In the data rows, the value 128 means zero.
Each row has a hidden score. How much does it go up from the first row of each pair to the second? 15 means little or no change, 30 a big rise and 0 a big fall. The score is a weighted sum of the row's numbers plus the product of two more (or one squared), each taken from its middle value.
[152 177 177 201 177 128 128 165 146  79 128  79  79 182 177  42]
[113  79 177 135 128 128 128 234 131  79 177 128 177  77 177 201] 26
[131 177 177 131  79  79 177 149 152 177 177 177  79 150 177 140]
[124 128 128 107 177 128 177 116 170 177  79 128  79 184  79 176] 13
[ 88  79  79 159 177  79 128  85 172 177 177  79 128 102  79 179]
[127  79 177  90  79 177  79 112 183  79 128 177 128  71  79  83] 21
[ 93 177 128  55 128 177  79 119  58 128  79  79  79 114 128 128]
[144 177 177 132  79  79 177 147 151 177 177 177  79 151 177 140] 10
[135 177  79 154 177  79 128  83 157 177 177  79 128  91  79 183]
[127  79  79 154 177  79 128  83 158 177 177  79 128  92  79 184] 19
[100 177 128 116  79  79 177  62  72  79  79 128 128 193 128 132]
[ 58 128  79  54 128 177  79 121  57 128  79  79  79 112 128 125] 13
[ 93 177 128  54 128 177  79 122  57 128  79  79  79 114 128 125]
[169 128 128 184  79 177  79 137 149 177  79 177 128 133 128 102] 5
[174 177 177  79 128 177  79 152  84 128 128 177  79 111 128 145]
[ 95  79 128 107 177 128 177 117 168 128  79 128  79 183  79 177] 14
[164 177  79 132 177 128  79 115 140 177 177  79 128 164 128 138]
[132 128 128 182  79 177  79 136 150 177  79 177 177 135 128 102] 5
[ 96  79  79 108 177  79 177 150 121 128  79  79 128 118 177  96]
[183 128 128 182  79 177 128 138 149 177  79 177 177 133 128 103] 12
[156  79  79 115  79 128 128  90 161 128 128 128 177  77  79 125]
[144  79 128  56 128 177  79 121  56 128  79  79  79 115 128 126] 14
[130 177 177 132  79  79 177 147 150 128 177 177  79 151 177 140]
[ 87 177 128 116  79  79 128  63  71  79  79 128 128 192 128 129] 21
[131 128  79 110 177  79 177 151 123 128 128  79 128 119 177  98]
[ 95  79 177 201 177  79 128 166 147  79 128  79 128 182 177  43] 17
[142 128  79 131 128 128  79 115 140 177 177  79 177 165 177 135]
[120 128 177 138 128 128 128 230 131  79 177 128 177  76 177 204] 11
[169  79 128 182 128 177 177 106  69 128 128 177 177 130  79 106]
[109  79  79 155 177  79 128  82 156 177 177  79 128  90  79 180] 17
[157 177  79 130 128 128  79 114 143 177 177  79 177 166 128 137]
[168 128  79 154 177  79 128  82 156 177 177  79 128  91  79 184] 11
[113  79 128 180 128 177 177 108  67 128 128 177 177 128  79 108]
[182 128 177 134  79  79 177 147 151 128 177 177  79 150 177 141] 18
[ 56 128 177  88  79 177  79 111 182  79 128 177  79  70  79  82]
[116 128 177 137 128 128 128 233 128  79 177 128 177  76 177 200] 17
[162  79  79  55 128 177  79 121  58 128  79  79  79 113 128 128]
[123 177 128 107 177 128 177 117 171 177  79 128  79 184  79 175] 10
[193 128 128 183  79 177 128 138 149 177  79 177 177 131 128 102]
[131 177  79 153 177  79 128  83 158 177 177  79 128  89  79 185] 14
[157  79 177 200 177  79 128 167 148  79 128  79  79 181 177  43]
[180 177 177 131  79  79 177 148 151 177 177 177  79 149 177 138] 13
[ 62 128 128 118  79  79 177  62  71  79  79 128 128 190 128 130]
[154 177  79 131 177 128  79 117 142 177 177  79 177 163 177 136] 16
[152 177 177 200 177  79 128 167 147  79 128  79 128 181 177  44]
[123 128  79 129 128 128  79 115 141 177 177  79 177 163 128 139] 23
[136 128 177  90  79 177  79 111 182  79 177 177 128  71 128  82]
[ 97 177 128 119  79  79 128  63  73  79  79 128 128 191 128 131] 14
[176 177  79 132 177 128  79 115 143 177 177  79 177 167 128 138]
[ 62 128 177  88  79 177  79 111 184  79 177 177 128  68  79  85] 12
[154  79 177 136 128 128 128 230 130  79 177 128 177  75 177 199]
[108 177  79 109 177  79 177 150 124 128  79  79 128 118 177  96] 8
[123 128 177 138 128 128 128 232 130  79 177 128 177  76 177 201]
[196 177 177 201 177 128 128 166 147  79 128  79 128 181 177  44] 8
[111 128 128 107 177 128 177 115 170 177  79 128  79 184  79 176]
[ 58 128 177  90  79 177  79 111 181  79 128 177 128  72  79  82] 21
[114 128  79 115  79 128 128  95 162 128 128 128 177  79  79 123]
[103  79 177 202 177 128 128 166 150  79 128  79 128 182 177  44] 13
[121 177 128 116  79  79 128  63  70  79  79 128 128 188 128 130]
[ 56 128 128  56 128 177  79 122  58 128  79  79  79 115 128 125] 12
[106  79 177  89  79 177  79 112 181  79 128 177 128  69  79  83]
[157 128 177 199 177  79 128 165 149  79 128  79  79 179 177  43] 7
[ 92 128 128 183 128 177 177 107  68 128 128 177 177 130  79 109]
[122  79 177 201 177  79 128 168 147  79 128  79 128 183 177  44] 20
[129 177 128 118  79  79 177  62  69  79  79 128 128 190 128 130]
[109  79 177 138 128 128 128 231 128  79 177 128 177  78 177 200] 15
[159  79 177 133  79  79 177 147 150 177 177 177  79 150 177 139]
[129 128  79 110 177  79 177 150 122  79 128  79 128 116 177  97] 16
[137 177  79 154 177  79 128  82 157 177 177  79 128  91  79 181]
[114  79 177 201 177  79 128 168 147  79 128  79 128 181 177  42] 17
[180 177  79 129 177 128  79 114 139 177 177  79 177 165 177 136]
[210 128  79 115  79 128 128  92 161 128 128 128 177  75  79 123] 12
[158 128  79 154 177  79 128  81 158 177 177 128 128  91  79 182]
[101 128  79 111 177  79 177 150 123  79  79  79 128 116 177  96] 14
[154 177  79 130 177 128  79 116 142 177 177  79 128 163 177 137]
[183 177  79 132 128 128  79 116 140 177 177  79 177 163 177 139] 16
[198 177  79 132 177 128  79 113 141 177 177  79 128 165 177 139]
[169  79  79 154 177  79 128  81 157 177 177  79 128  90  79 185] 14
[201  79  79 112  79 128 128  94 163 128 128 128 177  78  79 124]
[185 177  79 156 177  79 128  82 157 177 177  79 128  91  79 181] 11
[134 128 177 130  79  79 177 148 151 177 177 177  79 150 177 139]
[125 177 128 107 177 128 177 115 170 177  79 128  79 181  79 175] 10
[112 177  79 131 177 128  79 115 142 177 177  79 177 164 177 137]
[160 177 177 133  79  79 177 148 152 177 177 177  79 152 177 142] 8
[ 57 128  79 109 177  79 177 149 125  79  79  79 128 118 177  98]
[ 88 128  79 115  79 128 128  95 163 128 128 128 177  77  79 122] 11
[200 177 177 203 177  79 128 165 147  79 128  79  79 165 128  35]
[ 74  79 128 109 177 128 177 115 171 177  79 128  79 184  79 176] 17
[ 76  79 128 108 177 128 177 115 170 177  79 128  79 185  79 176]
[ 88 177 177  88  79 177  79 113 183  79 128 177 128  70  79  83] 18
[122  79 177 137 128 128 128 231 129  79 177 128 177  77 177 202]
[186 177  79 132 177 128  79 113 141 177 177  79 177 167 177 139] 14
[101 128 128  56 128 177  79 121  58 128  79  79  79 114 128 126]
[107  79 177  79 128 177  79 151  84 128 128 177  79 116 128 143] 17
[134  79  79 113  79 128 128  92 164 128 128 128 177  76  79 123]
[ 91 177 128 117  79  79 177  62  71  79  79 128 128 191 128 130] 15
[183 128 128 183 128 177 128 138 148 177  79 177 177 134 128 100]
[ 96 128 128 182  79 177 128 140 153 177  79 177 177 134 128 103] 8
[133  79 128  81 128 177  79 150  83 128 128 128  79 112 128 145]
[196 177  79 132 128 128  79 115 141 177 177  79 177 167 128 139] 16
[123  79 128 182 128 177 177 105  67 128 128 177 177 128  79 109]
[136  79  79 155 177  79 128  83 157 177 177 128 128  92  79 184] 20
[190 128 128 183 128 177 177 104  66 128 128 177 177 128  79 107]
[155  79  79 153 177  79 128  80 158 177 177  79 128  90  79 182] 20
[ 61 177  79  55 128 177  79 122  58 128  79  79  79 113 128 124]
[122  79 177  90  79 177  79 109 184  79 177 177 128  69  79  84] 21
[157 177 177  88  79 177  79 112 180  79 177 177  79  70  79  81]
[177 128 177 131  79  79 177 149 152 177 177 177  79 151 177 141] 15
[103 177 128 117  79  79 177  63  69  79  79 128 128 191 128 127]
[179 177 177 131  79  79 177 146 153 177 177 177  79 150 177 140] 10
[ 61 128 128 119  79  79 177  63  71  79  79 128 128 191 128 132]
[159 177 177 132  79  79 177 148 151 177 177 177  79 151 177 140] 10
[174 128 177 133  79  79 177 145 151 177 177 177  79 150 177 141]
[107  79 177 137 128 128 128 231 130  79 177 128 177  77 177 202] 19
[129  79  79  54 128 177  79 122  57 128  79  79  79 113 128 127]
[120  79  79 110 177  79 177 150 122  79  79  79 128 119 177  97] 15
[133 128  79 156 177  79 128  83 158 177 177  79 128  91  79 183]
[ 75 128  79 112 177  79 177 150 121  79  79  79 128 119 177  95] 17
[111 177  79 130 177 128  79 113 140 177 177  79 177 165 177 139]
[206 177 177 139 128 128 128 231 130  79 177 128 177  77 177 199] 14
[106 177  79 109 177  79 177 147 121 128  79  79 128 116 177 100]
[ 55 128 177  88  79 177  79 110 182  79 177 177 128  68  79  85] 17
[163  79 128 183 128 177 177 105  69 128 128 177 177 129  79 108]
[155  79  79 112  79 128 128  93 164 128 128 128 177  76  79 125] 19
[131 128 177 199 177  79 128 167 147  79 128  79 128 182 177  46]
[127  79 177  88  79 177  79 111 182  79 128 177 128  72  79  82] 22
[150  79 128 181 128 177 177 107  67 128 128 177 177 128  79 107]
[148  79  79 114  79 128 128  92 160 128 128 128 177  79  79 124] 19
[127 128 177  80 128 177  79 150  82 128 128 128  79 113 128 142]
[ 87  79  79 109 177  79 177 151 123  79 128  79 128 116 177  98] 16
[111  79 177  80 128 177  79 150  82 128 128 177  79 113 128 143]
[128  79  79 114  79 128 128  96 162 128 128 128 177  76  79 123] 11
[ 95  79  79 154 177  79 128  83 159 177 177 128 128  92  79 181]
[126 128 177 138 128 128 128 232 133  79 177 128 177  76 177 201] 14
[117  79 128  55 128 177  79 121  58 128  79  79  79 117 128 127]
[161  79 128 184  79 177  79 138 150 177  79 177 177 133 128 102] 10
[136  79 128 184 128 177  79 138 151 177  79 177 177 133 128 101]
[ 61 128  79 112 177  79 177 152 123  79 128  79 128 117 177  97] 15
[208 128 128 179 128 177 177 106  70 128 128 177 177 129  79 106]
[151 177  79 132 177 128  79 113 141 177 177  79 128 164 177 135] 22
[152  79  79 156 177  79 128  82 157 177 177 128 128  92  79 182]
[111  79 177 202 177 128 128 166 146  79 128  79 128 181 177  41] 8
[114 128 177 139 128 128 128 230 129  79 177 128 177  76 177 201]
[202 177  79 113  79 128 128  93 161 128 128 128 177  78  79 124] 13
[ 99  79  79 155 177  79 128  82 156 177 177 128 128  92  79 181]
[158  79 128 182 128 128 177 105  69 128 128 177 177 128  79 108] 14
[151  79  79 153 177  79 128  82 155 177 177 128 128  91  79 182]
[ 96 177  79  55 128 177  79 120  58 128  79  79  79 115 128 123] 11
[108 177  79 113  79 128 128  93 163 128 128 128 177  77  79 127]
[ 97 177  79  56 128 177  79 121  57 128  79  79  79 113 128 124] 18
[137 128 177  89  79 177  79 112 182  79 177 177 128  69 128  84]
[ 99 177 128 117  79  79 177  63  69  79  79 128 128 189 128 130] 10
[ 84  79 177 138 128 128 128 230 130  79 177 128 177  77 177 199]
[213 128  79 114  79 128 128  92 165 128 128 128 177  76  79 125] 14
[125 128 177  89  79 177  79 110 182  79 128 177 128  68  79  83]
[137 177 128  79 128 177  79 151  82 128 128 177  79 114 128 143] 16
[ 91  79 128 118  79  79 177  64  71  79  79 128 128 189 128 126]
[115 177 128 118  79  79 177  63  71  79  79 128 128 193 128 131] 12
[102  79  79 156 177  79 128  82 157 177 177 128 128  90  79 183]
[ 84  79 128 182 128 177 177 106  67 128 128 177 177 128  79 103] 10
[ 75  79  79 114  79 128 128  93 162 128 128 128 177  75  79 123]
[ 92 177  79  58 128 177  79 121  57 128  79  79  79 114 128 128] 15
[188 177 177  80 128 177  79 151  83 128 128 128  79 113 128 141]
[199  79 177  79 128 177  79 149  84 128 128 128  79 112 128 143] 15
[110 177  79 108 177  79 177 151 121  79  79  79 128 117 177  97]
[210 177  79 131 128 128  79 117 146 177 177  79 177 163 177 149] 19
[197 177 177  80 128 177  79 151  84 128 128 177  79 110 128 144]
[111 128 128 181 128 177 177 106  67 128 128 177 177 129  79 107] 11
[175 128 177 130  79  79 177 148 150 177 177 177  79 154 177 141]
[187 177 177 132  79  79 177 149 150 177 177 177  79 153 177 143] 14
[129 177  79 115  79 128 128  93 162 128 128 128 177  76  79 126]
[ 97  79 128  78 128 177  79 152  84 128 128 177  79 112 128 144] 26
[168 128  79 154 177  79 128  83 157 177 177  79 128  91  79 186]
[155 177  79 156 177  79 128  81 158 177 177  79 128  91  79 182] 13
[109 177  79 111 177  79 177 148 124 128  79  79 128 117 177  96]
[184 128 128 185  79 177  79 137 151 177  79 177 177 133 128 101] 13
[173  79 177 138 128 128 128 232 128  79 177 128 177  76 177 202]
[ 83  79 128 181 128 177 177 107  65 128 128 177 177 127  79 109] 6
[199 177 128 183 128 177 177 108  66 128 128 177 177 129  79 108]
[154  79 177 200 177  79 128 167 148  79 128  79  79 184 177  45] 20
[113 177 128 185  79 177  79 138 151 177  79 177 177 134 128 103]
[130  79 177 135  79  79 177 147 150 177 177 177  79 150 177 141] 28
[112 128 128 182 128 177 177 107  68 128 128 177 177 128  79 107]
[135  79 177 129  79  79 177 148 151 177 177 177  79 152 177 141] 20
[111 128 128  78 128 177  79 150  83 128 128 177  79 110 128 144]
[121 177 128 183 128 177  79 137 150 177  79 177 128 133 128 103] 1
[207 177  79 114  79 128 128  93 162 128 128 128 177  80  79 126]
[138 177 128 116  79  79 177  64  72  79  79 128 128 191 128 133] 19
[209 128 128 179 128 177 177 106  68 128 128 177 177 129  79 108]
[128 128  79 112  79 128 128  94 164 128 128 128 177  75  79 123] 19
[204 177 177  80 128 177  79 153  84 128 128 177  79 113 128 143]
[118 177 128 185 128 128  79 141 149 177  79 177 177 131 128 103] 9
[ 91 177  79  54 128 177  79 119  57 128  79  79  79 110 128 126]
[ 66 177 177  88  79 177  79 112 183  79 177 177 128  70 128  84] 22
[ 81 177 128 117  79  79 128  64  69  79  79 128 128 192 128 129]
[147 177 128  82 128 177  79 153  83 128 128 128  79 113 128 142] 10
[166 128 177 200 177  79 128 167 148 128 128  79  79 182 177  41]
[200 177  79 131 177 128  79 114 143 177 177  79 177 163 177 140] 24
[ 83 128  79 113  79 128 128  93 162 128 128 128 177  76  79 124]
[198 177  79 154 177  79 128  82 158 177 177  79 128  92  79 181] 16
[121 128 128 182 128 128  79 138 152 177  79 177 177 130 128 105]
[129 128 177 201 177  79 128 168 144  79 128  79 128 180 177  46] 15
[ 72  79  79 113  79 128 128  94 162 128 128 128 177  78  79 124]
[168 128  79 157 177  79 128  85 158 177 177 128 128  90  79 185] 18
[122 177  79 132 128 128  79 114 140 177 177  79 177 165 177 137]
[104 128  79 108 177  79 177 149 122  79 128  79 128 116 177  97] 14
[107 177  79 116  79 128 128  93 163 128 128 128 177  80  79 124]
[ 90 128 128  54 128 177  79 123  58 128  79  79  79 113 128 129] 24
[161 177 128 182 128 177 177 105  68 128 128 177 177 130  79 109]
[116  79 177 138 128 128 128 231 130  79 177 128 177  78 177 202] 23
[154  79 177 132  79  79 177 148 151 177 177 177  79 151 177 141]
[168 128  79 155 177  79 128  81 158 177 177  79 128  90  79 183] 14
[106 128  79 112  79 128 128  93 163 128 128 128 177  76  79 124]
[ 64 128 177  90  79 177  79 113 182  79 177 177 128  70  79  83] 18
[169 128  79 154 177  79 128  82 156 177 177  79 128  93  79 186]
[172 128  79 130 128 128  79 115 140 177 177  79 128 168 128 136] 21
[190 177 177 131  79  79 177 149 150 177 177 177  79 151 177 143]
[112 177 128 107 177 128 177 116 170 177  79 128  79 185  79 175] 13
[157 128 177 201 177  79 128 167 146  79 128  79  79 180 177  44]
[141 128  79 131 177 128  79 113 142 177 177  79 177 166 128 139] 24
[186 128 128 182  79 177 128 140 150 177  79 177 177 132 128 104]
[118  79 128 118  79  79 177  62  70  79  79 128 128 188 128 127] 23
[ 93 177 128  54 128 177  79 120  58 128  79  79  79 115 128 124]
[123  79 128 119  79  79 177  64  70  79  79 128 128 191 128 131] 19
[ 74 177  79 116  79  79 177  64  69  79  79 128 128 192 128 128]
[ 57 128 177  80 128 177  79 151  81 128 128 177  79 113 128 143] 12
[138 128 177  91  79 177  79 112 181  79 177 177 128  72 128  84]
[125  79 177 200 177  79 128 167 148  79 128  79 128 180 177  45] 8
[ 73  79 128 106 177 128 177 117 170 177  79 128  79 184  79 176]
[ 92  79 128 104 177  79 177 115 163 128  79 128  79 197  79 181] 22
[137 128 177  88  79 177  79 112 184  79 177 177 128  70  79  84]
[154  79 177 200 177  79 128 165 145  79 128  79  79 181 177  44] 12
[ 97 128 177  81 128 177  79 151  82 128 128 177  79 112 128 141]
[ 65 177  79  55 128 177  79 120  58 128  79  79  79 115 128 125] 9
[189 128 128  80 128 128  79 152  83 128 128 128  79 112 128 143]
[131 177 177 131  79  79 177 147 149 177 177 177  79 150 177 143] 9
[174 177  79 131 128 128  79 113 142 177 177  79 177 164 177 138]
[ 76  79 177 137 128 128 128 232 130  79 177 128 177  73 177 200] 12
[ 84 128 177  89  79 177  79 113 182  79 177 177 128  71 128  85]
[110 128 128 182 128 177 177 109  68 128 128 177 177 132  79 106] 4
[ 94 177 128 116  79  79 177  63  71  79  79 128 128 191 128 129]
[ 92 128 177 137 128 128 128 232 131  79 177 128 177  76 177 202] 11
[150  79 177  91  79 177  79 113 182  79 128 177 128  69 128  83]
[201  79  79 113  79 128 128  93 163 128 128 128 177  76  79 125] 6
[ 80  79 177 137 128 128 128 233 130  79 177 128 177  76 177 198]
[121 128 128 109 177 128 177 114 169 177  79 128  79 184  79 176] 10
[ 87  79 128  82 128 177  79 152  83 128 128 177  79 112 128 141]
[127 177 128 108 177 128 177 117 169 177  79 128  79 184  79 177] 2
[100  79 177 201 177  79 128 165 147 128 128  79  79 181 177  46]
[163 128 128 180 128 177 177 107  68 128 128 177 177 130  79 108] 18
[135 177 177 200 177  79 128 163 149  79 128  79 128 181 177  45]
[138  79 128 107 177 128 177 116 169 177  79 128  79 183  79 177] 15
[183  79 177 200 177 128 128 167 147  79 128  79  79 184 177  43]
[157  79  79 132 177 128  79 115 140 177 177  79 177 165 177 138] 25
[106  79 128 180 128 177 177 106  68 128 128 177 177 128  79 107]
[ 96 177  79  53 128 177  79 121  58 128  79  79  79 115 128 125] 16
[ 63 128 177  81 128 177  79 150  81 128 128 177  79 115 128 140]
[195 177 177 131  79  79 177 148 152 177 177 177  79 150 177 137] 8
[190 128 128 186 128 128 128 140 150 177  79 177 177 131 128 104]
[162 177 177 132  79  79 128 149 152 177 177 177  79 150 177 143] 16
[121  79 128 186  79 177 128 138 151 177  79 177 177 130 128 102]
[ 99  79 177 199 177 128 128 166 148  79 128  79  79 181 177  45] 12
[ 75 128 128 117  79  79 177  63  71  79  79 128 128 189 128 130]
[149  79 128 118  79  79 128  65  68  79  79 128 128 191 128 129] 24
[135 177 177  80 128 177  79 153  84 128 128 177  79 113 128 142]
[118  79 128 108 177 128 177 117 171 128  79 128  79 185  79 177] 13
[180 177  79 153 177  79 128  82 158 177 177  79 128  92  79 181]
[138  79  79 113  79 128 128  93 161 128 128 128 177  76  79 126] 19
[184  79  79 111 177  79 177 149 123  79 128  79 128 117 177  99]
[188  79 128  83 128 177  79 149  84 128 128 177  79 111 128 144] 23
[ 67 128  79  55 128 177  79 120  58 128  79  79  79 112 128 128]
[114 128  79 112  79 128 128  93 163 128 128 128 177  77  79 121] 13
[108 128  79 113  79 128 128  92 163 128 128 128 177  74  79 125]
[112 128 128 180 128 177 177 107  66 128 128 177 177 127  79 106] 13
[ 85  79 177 139 128 128 128 232 128  79 177 128 177  74 177 201]
[ 61 128 177  94  79 177  79 116 183  79 128 177  79  87  79  59] 11
[130 128 128 114  79  79 128  64  70  79  79 128 128 191 128 130]
[ 72 177 177  89  79 177  79 110 180  79 177 177 128  71  79  83] 5
[132 177 128  82 128 177  79 151  82 128 128 128  79 110 128 142]
[119 128  79 112 177  79 177 149 121  79 128  79 128 117 177  96] 16
[153  79 128 180 128 177 177 108  67 128 128 177 177 130  79 109]
[119 128 128 107 177 128 177 116 170 128  79 128  79 186  79 174] 15
[154  79 128 180 128 177 177 105  68 128 128 177 177 131  79 107]
[191  79 128 182 128 177 177 105  67 128 128 177 177 130  79 105] 14
[112 128 128 108 177 128 177 117 169 177  79 128  79 183  79 176]
[202  79  79 113  79 128 128  91 162 128 128 128 177  77  79 122] 20
[119 177 128 185  79 128  79 139 151 177  79 177 177 135 128 105]
[100 177  79 111 177  79 177 149 124  79  79  79 128 118 177  97] 28
[192 128 128 184  79 128  79 138 149 177  79 177 177 133 128  98]
[183  79 177  89  79 177  79 110 181  79 177 177 128  72 128  84] 22
[ 82 177 128 118  79  79 177  64  68  79  79 128 128 192 128 126]
[131 128 177 201 177  79 128 166 147  79 128  79  79 180 177  43] 10
[114  79 128 118  79  79 177  63  72  79  79 128 128 192 128 130]
[105  79  79 114  79 128 128  93 162 128 128 128 177  77  79 123] 9
[113 128 128 181 128 177 177 106  68 128 128 177 177 130  79 111]
[ 58  79 128 182 128 128 177 103  66 128 128 177 177 128  79 110] 17
[136 177 177 197 177  79 128 168 147  79 128  79 128 180 177  45]
[129  79  79  56 128 177  79 123  58 128  79  79  79 115 128 128] 20
[118 177  79 131 177 128  79 114 141 177 177  79 128 167 177 138]
[162  79 128 180 128 177 177 107  64 128 128 177 177 118  79 100] 9
[168  79  79 130 177 128  79 115 141 177 177  79 177 165 128 139]
[148  79 177 138 128 128 128 232 129  79 177 128 177  76 177 198] 13
[126 128 177 130  79  79 128 148 151 177 177 177  79 153 177 139]
[102 128 128 116  79  79 177  62  71  79  79 128 128 191 128 129] 18
[ 93 128 128 186 128 177  79 138 151 177  79 177 177 135 128 103]
[125  79  79 156 177  79 128  82 157 177 177  79 128  91  79 181] 20
[102  79 177 139 128 128 128 232 130  79 177 128 177  76 177 200]
[120  79 177  89  79 177  79 111 182  79 128 177 128  70 128  82] 24
[ 98 128 128 183  79 177 128 139 150 177  79 177 177 132 128 102]
[113 177 177 131  79  79 177 149 152 177 177 177  79 151 177 141] 19
[ 74  79  79 132 177 128  79 113 142 177 177  79 128 165 177 135]
[101 177 177  90  79 177  79 111 182  79 177 177 128  70 128  86] 15
[126 177 128 117  79  79 177  62  71  79  79 128 128 193 128 130]
[198 177  79 114  79 128 128  94 162 128 128 128 177  75  79 124] 11
